One turn moves each row of this set onto another row. After a few examples, where does it send each row asked below?
Q92: [ 26.5  -1.4   3.8  10.3  12.5  13.0 -37.5  10.9 -15.0  28.3   5.8 -25.3
  19.1]
Q390: [ -1.8   4.6 -24.8  -6.9   6.2  13.5  -7.2 -17.1  18.7  32.2  37.6  13.6
   1.8]
Q771: [ 35.3  -3.4 -43.8 -11.0  20.6  -9.8  -7.2  12.7   7.5 -24.8   6.1 -12.9
 -10.7]
Q641: [-12.0  13.7 -15.7 -28.7  -5.4  10.6   6.3  -8.4  -2.1  -3.7  -8.5 -39.9
  24.7]
Q67: [ 12.6  27.8   8.0   1.5 -12.6  30.1   5.4  10.9  34.0  -0.1   5.0  19.3
   4.7]
Q527: [ 20.3  -8.1  -7.8  19.9  25.8  12.0 -21.7 -12.3 -16.1 -39.9   1.3 -13.7
 -17.0]
Q972: [ 25.9 -16.0 -36.0  -6.0  28.2  -1.0  -8.3  22.2  34.3 -13.2  11.4   1.6
   0.3]
Q871: [ 26.0 -25.8  14.9  18.3 -13.3   0.7  13.9 -19.1 -13.7   4.5  13.7  23.8
  14.6]
Q97: [ 16.6 -32.4  27.4  -4.3 -10.0  24.6  -0.3   6.1 -12.8  28.8  -2.3 -18.2
 -10.0]
Q854: [ -3.4  23.1  34.4  -4.4  -6.5 -10.6  17.8  -6.9  15.3  -8.0  15.1   0.7
  -4.3]
Q960: [ 33.5 -19.8 -10.8  -4.5  -8.2   8.7  13.4  -1.7 -14.5 -35.1   0.0   1.1
 -35.8]
Q220: [ 14.1 -24.8  -3.8   2.2   5.7  29.3 -16.3 -26.7 -25.5 -33.5  -6.1  -6.8
 -11.2]
Q680: [ 10.0 -29.1 -29.9   2.7  31.0  21.5  -7.0  -4.2  14.8 -12.3  13.2  -3.0
 -34.0]
Q503: [ 17.4 -34.9  10.0  14.6  -0.8   2.7  27.8   8.1   1.4  -5.3 -14.8  -6.4
  36.0]
Q353: [  8.5 -16.9 -33.2   6.7 -15.3  34.7   2.0   5.3  -8.6  16.1  38.4   8.2
  24.1]
Q277: [-16.0  12.9  17.6  13.9  25.5   5.7   2.0  17.2 -31.3  11.3  10.8   4.1
  -2.9]
Q903: [-13.6  13.4 -17.2 -36.7   7.0  12.6   0.3  -3.6   0.8  -2.5  -8.2 -32.9
  25.2]
Q570: [ 14.3  -1.4 -11.0 -19.8   5.8 -14.6  13.5  34.8   6.6 -38.5  25.0 -11.4
 -10.7]
Q807: [  6.6 -11.7 -20.7   1.5  40.2  21.3 -26.1 -13.7  12.6  -5.7 -10.5  -1.0
 -19.1]
Q741: [-19.7  13.6  11.0  17.0  26.8  -1.2   4.3  17.7 -25.0  15.5  13.5  -5.0
  -0.3]
Q773: [ 20.3   3.2  40.1   9.4 -19.5  21.2 -15.4  17.9   4.7  -7.6  20.0 -28.3
  13.7]
Q959: [  9.6  29.1  10.8  12.0 -13.9  29.4   8.0   2.9  30.7   5.9   0.9  14.6
   0.2]
Q160: [  2.2 -19.5   2.6 -11.9   0.6  29.0 -14.3  21.1  24.8  25.2  32.1 -33.1
   8.5]
Q349: [ 13.7   2.0  -8.6  -2.8   6.8   7.4   3.3  14.8  17.4 -50.0  31.5 -13.5
 -26.3]
Q398: [-15.9 -12.4   4.7   4.7  28.2  -8.7  -8.8 -25.9 -23.3   8.0  15.2 -16.6
  19.3]
Q965: [ 35.8   6.2   3.1 -26.2 -23.3   1.9  -3.3  26.4   1.5  23.3   3.0 -26.1
   6.2]
Q866: [  6.8 -24.6 -29.8   2.3  -6.4  40.1  -4.5   2.8 -13.2  12.9  32.7  12.9
  26.9]
Q665: [ 20.8  -1.5   2.8  -3.8 -18.7  13.6   5.9   7.7 -25.3 -39.7  23.3   8.5
 -27.2]
Q946: [ 18.7  -1.7 -15.7 -23.9 -11.4 -15.1  10.3 -11.4  22.8  -7.3  13.2 -16.0
  39.7]
Q491: [ 17.5 -32.2  15.8   2.5  -2.6   3.6  28.6  13.8  -2.6 -13.4 -13.4  -3.3
  35.3]

Q277 goes to Q903
Q92 goes to Q965
Where do these go?
Q570 goes to Q220
Q741 goes to Q641
Q527 goes to Q771
Q946 goes to Q871

